(in the rows, 128 means zero)
Where one turn sends some rows of the set: a few examples, then the rows asked
Z268: [143 135 110 131 132 119 126 144 162 124 143 140 107 171 160 100 121 109
 106 130]
Z583: [121 117  83 132 132 137 118 145 165 135 157 140  95 156 144 128 108 104
 110 119]
Z57: [125 125  85 134 125 133 119 122 175 141 154 129  87 152 130 125 122 121
 128 124]
Z678: [103 118  94 123 121 135 110 127 158 139 143 129 103 152 118 121 121 128
 122 108]
Z352: [127 124  87 142 140 115 138 136 168 128 151 146 103 167 163 112 118 107
 114 116]
Z657: [111 128 101 131 129 110 122 113 161 130 135 132 114 162 130 103 132 135
 130 100]
Z914: [134 146 124 104 135 122 146 135 147 116 144 143 153 135 121 145 114 114
 168 108]
Z261: [115 124  96 127 121 128 116 119 171 141 142 125  94 148 122 113 128 133
 133 121]
Z294: [137 144 127 105 139 115 146 144 152 114 142 145 154 132 131 139 108 109
 169 112]
Z889: [106 123 110 118 122 125 105 130 154 133 134 128 115 155 118 106 123 132
 122 104]
Z613: [113 127 111 121 120 120 117 123 165 136 130 125 104 151 126  98 132 137
 130 120]
Z397: [130 127 100 139 141 105 133 140 167 123 142 145 112 168 165  99 119 110
 116 113]
Z141: [130 150 126 118 127 109 141 148 154 120 152 147 145 120 143 139 113 102
 168 149]
Z262: [138 128  85 137 130 133 123 130 172 135 159 136  88 160 143 126 118 109
 116 127]
Z23: [125 156 118 116 118 131 150 132 135 124 157 148 142 134 127 157 126 106
 155 145]
Z783: [109 124  88 134 128 119 128 110 163 135 142 133 105 161 127 116 131 131
 130 102]
Z215: [125 140 142 135 133 141 131 115 131 110 148 149 138 111 133 147 113 117
 128 125]
Z868: [134 140 146 138 139 131 124 121 141 106 149 149 140 106 141 141 105 112
 134 125]
Z245: [131 136 143 139 141 130 127 127 144 107 150 150 136 102 148 140 102 109
 134 130]
Z584: [115 127 120 117 125 116 104 140 154 127 130 132 123 161 131  95 120 127
 118 106]
Z990: [120 136 138 135 134 145 138 117 131 112 149 150 133 108 136 151 112 116
 126 130]
Z995: [133 134 118 108 143 122 162 157 154 117 145 151 143 129 149 142 103  98
 162 126]
Z924: [130 161 122 116 118 123 140 129 138 121 157 145 148 133 122 154 125 109
 159 139]
Z625: [120 147 118 118 123 125 157 147 143 125 153 152 138 125 145 149 119 100
 156 156]
Z689: [127 133 110 108 140 132 169 153 149 120 148 152 138 131 147 151 107  98
 158 127]
Z61: [113 121  79 139 131 125 135 117 165 137 150 137  97 162 137 124 126 122
 124 108]
Z928: [119 130 110 131 132 101 122 124 163 126 132 135 121 165 142  93 129 130
 128 101]
Z577: [133 125 109 128 136 118 113 157 160 123 144 142 114 165 157 103 107 104
 105 117]
Z271: [131 142 145 136 136 135 125 117 136 107 150 149 141 110 135 144 109 115
 131 124]
Z29: [120 152 116 117 120 131 157 140 136 126 156 150 139 130 137 155 124 103
 153 152]
Z938: [117 131 135 136 135 146 141 122 135 114 150 151 130 105 143 150 110 113
 128 135]
Z467: [120 130 136 137 139 140 140 127 141 113 149 151 129 100 149 147 105 109
 130 136]
Z331: [132 135 122 124 128 113 124 142 158 125 131 135 113 168 152  88 127 121
 111 127]
Z232: [110 115  83 128 126 140 116 133 162 139 153 134  95 153 128 131 115 116
 117 114]
Z834: [125 140 109 104 132 139 164 135 140 122 150 147 142 137 124 160 118 109
 158 117]
Z300: [136 139 125 107 142 115 152 153 155 114 142 147 150 128 144 137 105 104
 167 119]
Z726: [126 128 120 122 132 112 107 151 157 122 134 137 122 164 147  93 113 116
 110 111]
Z199: [126 131 139 139 141 135 133 129 144 111 150 151 131 100 150 144 100 107
 133 134]
Z420: [134 161 126 116 121 114 133 133 145 119 156 144 150 129 125 147 120 109
 166 138]
Z398: [120 131 122 120 123 114 119 132 159 130 125 129 112 160 138  88 131 132
 122 122]
Z410: [123 135 107 107 136 139 170 144 144 122 150 150 137 134 136 159 113 103
 156 124]
Z459: [123 146 122 118 126 116 150 151 149 122 151 150 140 120 148 143 114  99
 162 155]
Z682: [120 121  78 142 136 123 139 127 166 133 153 142  96 164 152 123 121 111
 117 114]
Z112: [130 121  94 132 136 127 118 155 163 128 153 143 102 162 156 117 105  99
 105 120]
Z192: [129 145 117 103 132 132 155 131 141 120 148 144 148 138 118 155 118 114
 163 110]
Z648: [125 130 109 134 138  99 126 135 164 122 135 140 119 167 156  91 123 120
 121 107]
Z63: [145 133  96 136 133 126 126 140 167 129 154 141  97 168 156 115 117 105
 107 130]
Z904: [134 156 129 118 125 108 133 140 152 119 153 145 149 123 133 141 115 106
 170 142]

Z682 goes to Z648
Z995 goes to Z914
Z23 goes to Z459
Now these:
Z584 goes to Z232
Z331 goes to Z261
Z271 goes to Z938

